One vector is turned by the same rotation once a step. Each row is the vector after some number of steps, and that number follows the row.
The counts run from 0 to 493.
[128  92 128 133 170 117 141 122 127 170 120 105 125 186 104 118 158 155
 115 149 143 164 150 133 130 130 169 142 165 149 126 200 101 113 120 140
 135 148 140 181 116 161 137  76 142 126 121 124 131 112  94 153] -> 74
[130 129 116 105 114 109 112 130 155 166 127 101 150 152 100 110 123 141
 147 123 112 158 215 110  81 118 124 149 135 153 166 118 104 131 150 117
 121 140 128 170 130 171 145 149  88 127  88 123  82 143  92 111] -> 439
[153 133 160 142 147 165 138 104 105 144 150 104 104 169 108 159 142 102
 158 133 148 138 110 145 142 164 138 140 198 148 111 177 134 134 149 132
 163 122 150 164 140 150 137 134 115 142 110 176 129 156  90  89] -> 112
[103 138 168 150 105 119 101 168 128 184 136 111 144 126 106 109 126 129
 139 198 154 202 163 155 135 137 126 130 165 127 115 123 130 165 115 142
 166 128 129 103 126 146 123 120  87 129 109 138 121  93 129 157] -> 324
[136 141 116 104 155 121 127  77 148 118 125  96 134 176 112 117 168 121
 122 119  94 112 148  82  91 126 117 157 183 138 146 159  94 120 151 123
 133 137 106 171 153 128  96  96 166 171 105 138 113 131  82 100] -> 117
[107 164 140 135 147 161 100 109 148 131 145 146 137 162 128 128 185 104
 150 151 128 102 137  84 118 108  93 117 151 135 127 194  79 164 139 107
 171 141 119 165 114 129 109 130 146 151 129 144 113 103  97 135] -> 364
[130 126 150  81  92  91 100 111 144 120 117  78 136 135  98  90 141 136
  98 168 140 166 105  97 120 124 131 148 191 110 166  92 128 111 128 131
 123 126 123 145 189 123 102 114 135 148  92 170  87 147 111 134] -> 226
[ 89 108 148 115  97 107  79 154 137 152 111 137 151 148 105 126 147 128
 132 197 161 168 137  71 147 112 153 114 154 119 136 168 126 119 121 113
 149 122 144 132 124 150 134 125 149 134 112 147 108  89  91 170] -> 42
[124 159 159 174 128 143 128 126 130 176 161 130 125 116 124 143 145 111
 173 156 128 155 176 161 115 145 104 133 172 151 115 144 131 178 128 128
 178 122 125 119 136 154 133 139  71 137 104 137 140 104 115 133] -> 56
[142 109 154 151 114 141 108 168 141 175 136 159 118 110 138 156 146  92
 172 150 188 135 146 117 143 126 110 109 161 181 109 175 113 141  98 105
 163 136 162 141 130 159 144 166  93 109 133 140 109 110  94 142] -> 433
[114 152 157 147 124 118 114 144 125 202 144 114 155 141 106 124 121 138
 157 172 135 187 194 145 122 132 128 138 175 123 119 137 137 171 134 140
 163 129 124 110 111 174 140 135  80 132  95 134 120 116 105 127] -> 57
[162  85 132 113 140 118 150 105 139 127 110  82 129 127 117 100 167 135
  95 131 153 140  89 102 103 133 109 137 186 160 153 115 102  94  91 132
 110 142 129 180 171 146 110  88 126 127 108 155 107 156 118 153] -> 373
[109  92 129 101 105  88  73 140 157 148  95 121 138 134 113 113 151 122
 132 165 150 143 164  63 129 110 161 143 147 136 152 157 109  92 127 127
 128 109 133 132 139 146 110 136 169 129 122 139  73 103  63 143] -> 63
[121 111 137 122 122  84 126 133 169 159 101  85 150 124 104  74 148 147
  91 154 117 182 157 106  84 117 121 152 171 114 160  87 123 114 108 135
 121 131 103 127 146 153 112  73 132 139  93 125  99 121 117 157] -> 283
[124 108 139 152 148 125 140  88 134 119 138 102  87 110 110 152 149 107
 130 138 112 142 154 134 132 165 154 166 202 143 154 165 119 100 126 144
 150 109 119 131 189 114  96  85 135 170 117 154 150 106  96 121] -> 300
[137 150 129 143 144 127 142  84 162 120 136 110 128 113 127 106 181 118
 132 122  98 114 160  94  68 118  59 131 163 146 153 122  79 160 110 118
 149 144  79 150 162 134  95  99 117 151 107 139 119 121 114 139] -> 139
[159  82 124 139 169 116 175 108 133 155 115  70 122 138 112 106 157 142
  98 111 122 155 132 120 108 133 121 159 198 152 144 150 114 102 102 138
 120 144 111 168 151 156 122  72 135 143 111 130 127 149 100 153] -> 195
[145 131 121 111 140 135 150  86 126 104 146  79 124 151 102 117 160 120
 115 110 114 131 118 114 101 137  95 149 185 157 174 132 103 116 140 131
 121 152 128 190 184 115 113 102 124 165 104 157 116 163 117 105] -> 316
[137  92 124 120 128 100 154 131 148 171 113  74 134 130 105 108 138 156
  94 125 123 184 173 129  93 117 137 144 168 151 173 113 111 104 116 146
  97 142 139 164 151 162 135  91 102 132  87 119 106 153 109 149] -> 194
[128 113 112 119 118 117 105 139 147 179 122 114 149 147 117 135 155 113
 148 130 145 133 181  84  98 100 118 125 113 171 157 152 100 124 129 111
 109 149 154 177 123 169 159 170 108 116 103 123  77 147  70 132] -> 151
[144 158 129 123 108 138 121 116 143 168 157 102 143 139 116 131 143 109
 170 118 117 125 163 126  96 138  87 135 148 164 144 120 108 150 160 115
 138 156 143 174 132 162 140 173  66 137  91 140  93 168  96  76] -> 438
[135 130 144 121 122 127 132 160 131 189 148  80 130 143 117 109 114 145
 136 144 143 184 182 178 106 147 132 158 160 160 134 100 103 127 105 151
 141 139 168 165 151 151 134 132  65  93 106 136 107 137 131 120] -> 214
[147 131 128 115 116 133 122 110 153 126 126 129 134 131 138 126 186  95
 144 121 149  93 119  69 100 104  62 109 150 173 150 134  94 134 130 104
 132 152 136 185 148 143 129 171 136 134 116 155  83 143  80 122] -> 474
[149 103 134 129 119 109 154 109 125 128 140  64 101 122  93 138 128 135
 121 125 123 186 137 147 126 155 141 150 208 145 156 115 141  92 124 143
 120 120 147 142 188 146 135  88 102 154  85 156 131 166 109 116] -> 336
[120 135 163 125  93 130 106 111 133 100 137 120 111 128 110 156 154  87
 155 161 158 135  83  74 156 137 114 117 195 129 146 150 139 128 139 120
 163  99 137 133 179 117 116 133 132 163 115 185 119 130  96 113] -> 44
[149 137 178 126 129 121 123 109 125 149 129  88 143 169 108  95 149 123
 116 180 149 160  65 116 131 126 104 140 219 117 109 125 140 154 128 133
 160 118  96 127 128 147 107 103 136 142 111 174 107 143 114 136] -> 326
[118 128 136 106 103 124  88 166 153 170 109 123 163 147 116 107 155 111
 135 171 166 138 150  69 113  93 110 103 126 153 148 132 103 142 125 107
 136 141 134 154 116 169 139 155 122 112 109 136  69 121  82 162] -> 329
[138 121 115 111 133 147 119 103 152 105 143 125 117 136 133 138 170 110
 156 107 132  80 146  92 100 129  97 121 147 182 171 162  64 110 122 118
 133 146 161 207 175 120 104 143 131 144 130 150 103 141  95 109] -> 29
[133 116 120 117 160 112 157  93 157 120 126  68 123 142 102  92 157 146
  89 125 109 156 137 123  95 120 105 163 192 140 163 132  99 125 118 136
 123 141 107 175 161 136 106  57 139 161  99 130 131 134 122 149] -> 462
[117 129 126 117 118 133 108 159 135 180 139 108 158 169 104 111 141 134
 129 144 136 157 178  89 108 105 105 117 132 147 155 149  89 153 142 108
 127 171 154 196 109 177 171 135 109 130 100 122  84 144  91 137] -> 418
[135 160 141 123 129 124  89 109 163 149 124 137 167 132 142 114 181 108
 155 145 131 101 150  74  80 112  77 135 148 149 135 139  95 156 133 108
 157 138  97 145 131 148 101 169 123 135 113 127  85 115  78 113] -> 61
